In the rows, zero is written as 128.
The rows of A fall into 3 groups, which share some directions, and each row is roughly a mix of its group's hidden directions.
A, 95 rows:
[[119  72 110 133 152 173 126 111 126 170]
 [132 155 165 126 113  85 168  87 131 100]
 [123  66 159 138 138 156 169 103 141 133]
 [177 146 102 134 120  73 152  95 129 135]
 [176  82 119 117 140  89 148 167 125 120]
 [127 122 149 131 137 113 178  61 138 109]
 [150 149 106 157 132 110  77 175 111 152]
 [ 82 170 130 115 114 176  88 121 121 130]
 [131 161 189 140 122  99 163 120 143  99]
 [121  65 120 126 155 143 165  95 150 146]
 [ 74 166 125 130 138 173 102 107 127 154]
 [147  63 108 123 156 147 126 166 124 154]
 [142 150 163 183 114 147 115 165 142  96]
 [ 98 160 120  95 137 167  80 153 105 136]
 [119 187 124 164 129  77 120 105 142 133]
 [110  98  73 118 151 153 115  89 142 156]
 [106 194 143 116 125 127  96 168 125 110]
 [128 103 112 103 121 177  89 174 103 123]
 [171 111 105 171 170 110 102 116 114 153]
 [178 111 148 148 139  79 170 116 134 117]
 [121 159  89 102 116 157  69 145 113 141]
 [121  72 115 119 151 133 113 180 118 163]
 [161 122 137 137 129  76 170  81 138 115]
 [162 118 148 138 117  78 170  87 142 111]
 [139 167 140  92 121  83 149 117 130  77]
 [142 158 144 102 118  98 151  82 133  77]
 [ 85 165 122 113 125 175  82 145 118 135]
 [ 94 174 118 150 114 173  83 135 125 136]
 [ 86 113 120  84 159 134 124 118 149 180]
 [171  71 118 142 132 164 129 109  94 128]
 [130 117 104 137 144  99 165  65 147 156]
 [147 153 165 171 126  88 126 175 123 115]
 [131  66 128 165 145 150 150 119 152 161]
 [138  79 116 114 167 171 115 123 105 166]
 [143 177 110 144 118 112 110  64 132 111]
 [155  74 143 133 147 165 114 168 104 111]
 [110 116  84  80 117 159 128  79 120 135]
 [154 150 166 175 133  74 146 138 126 121]
 [143 115 120 112 164 165 114  60 128 121]
 [103 102 137 121 124 110 161  78 175 153]
 [163 133 129 139 124  85 172  76 142 118]
 [140 159 127 111 102  89 118 181 127  86]
 [106 145 148 127 114 154  91 195 111 121]
 [101 157 164 122 107 151 115 186 119 103]
 [120 108 148 177 117 114 151 156 186 128]
 [ 85  98 149 165 146 155 117 167 133 160]
 [163 117 117 124 104 110 119 190 116  85]
 [121 179 176 153 126  94 143 117 146  99]
 [143 143 169 176 148  80 154 121 146 124]
 [131 147 122 138 138  90 162  63 149 150]
 [148 122 170 160 130  89 165 118 173 125]
 [133  70 111  98 155 131 124 172 140 157]
 [117 186 115 111 134  95  84 134 117  95]
 [139  60 102 137 143 133 135 162 124 163]
 [154  94 115 165 181 137  96 138 135 157]
 [130 138 153 149 129  82 182  85 144 121]
 [149 112 136 105 136 181  84 169 108 120]
 [145  65 113 115 140 133 170  93 122 147]
 [ 99 127  78  93 116 163  92 145 132 154]
 [133 167 150 136 124 139  80 187 120 112]
 [146  70 101 133 152 166  89 125 124 144]
 [ 65 159 144  84 120 122 126 153 109 134]
 [119 168 148 130 112  80 171  92 147 127]
 [169  67 120 161 155 136 146 148 122 141]
 [157  90 154 108 128  82 174 105 119 120]
 [ 81 122 162 161 123 166 163 110 148 146]
 [ 88 176 107 126 136 135  67 127 119 125]
 [160  93 100 163 149 130 146  81 156 146]
 [156  96 135 140 127 112 192  91 149 139]
 [117 167 149 138 120  92 158  72 136 102]
 [185  91 126 128 132  82 158 143 120 111]
 [139 113 141 175 126 108 187 136 155 157]
 [174  71 121 148 138  98 166 128 130 127]
 [156 130 130 127 139  53 166 116 134 120]
 [ 77 148 165 115 114 155  90 150 100 120]
 [138 168 185 145 124  92 155 115 137 101]
 [153 179 111 121 126  66 134 126 134 101]
 [180 108 135 140 121  77 157 152 130  97]
 [184 113  96 103 130 106 151  83 134 115]
 [ 94 161 131 130 125 179  81 162 120 127]
 [155  87 105 157 141 159 139 172 152 155]
 [ 77 187 124 107 117 149  96 122 124 130]
 [131 157 114 139 112 161  88 173  91 100]
 [ 97 192 139 147 115 126 121  80 133 114]
 [134  97 119 129 163 130 158  67 155 154]
 [160 106 173 147 154 107 176 100 139 126]
 [117 155  74 114 130 159  77 144 121 149]
 [137 104 173 142 137 128 148  79 143  81]
 [ 95 106  91 103 134 184  91 135 133 128]
 [168 120 110 113 119  71 174 115 124 149]
 [140 100  87 168 156 141 104 151 144 170]
 [ 88 167 103  89 117 118 101 173 128 123]
 [109 152 134 118 112 169 120  61 131 103]
 [145 156 166 137 108  80 170 116 134  96]
 [172  78  93 108 134 103 152 122  97 125]]

Here is one row of each group, with its name. Which group are the others in?
[106 121 181 101 118 143 176 123 155 101] : <30>
[107 110  97  89  90 122 139  70 122 124] : <84>
[138  61 111  90 141 140 152 125 123 159] : <110>

[157  69 105 150 169 147 111 128 118 150] : <30>
[109 171 129 100  81  93 124 131 142  88] : <84>
[ 90 137 110 120 129 192  88 126 110 145] : <84>
[ 93 187 111 126 112 154  90  98 121 128] : <110>
[130 112 106 137 160 184  99 148  91 152] : <84>
[134 192 122 131 106  93 154  92 138 110] : <110>
[142  71 114 160 143 170 122 164 131 145] : <84>
[104 117 143 114 144  97 159  89 174 164] : <84>
[ 85 174 118 124  99 161  89 147 123 112] : <84>
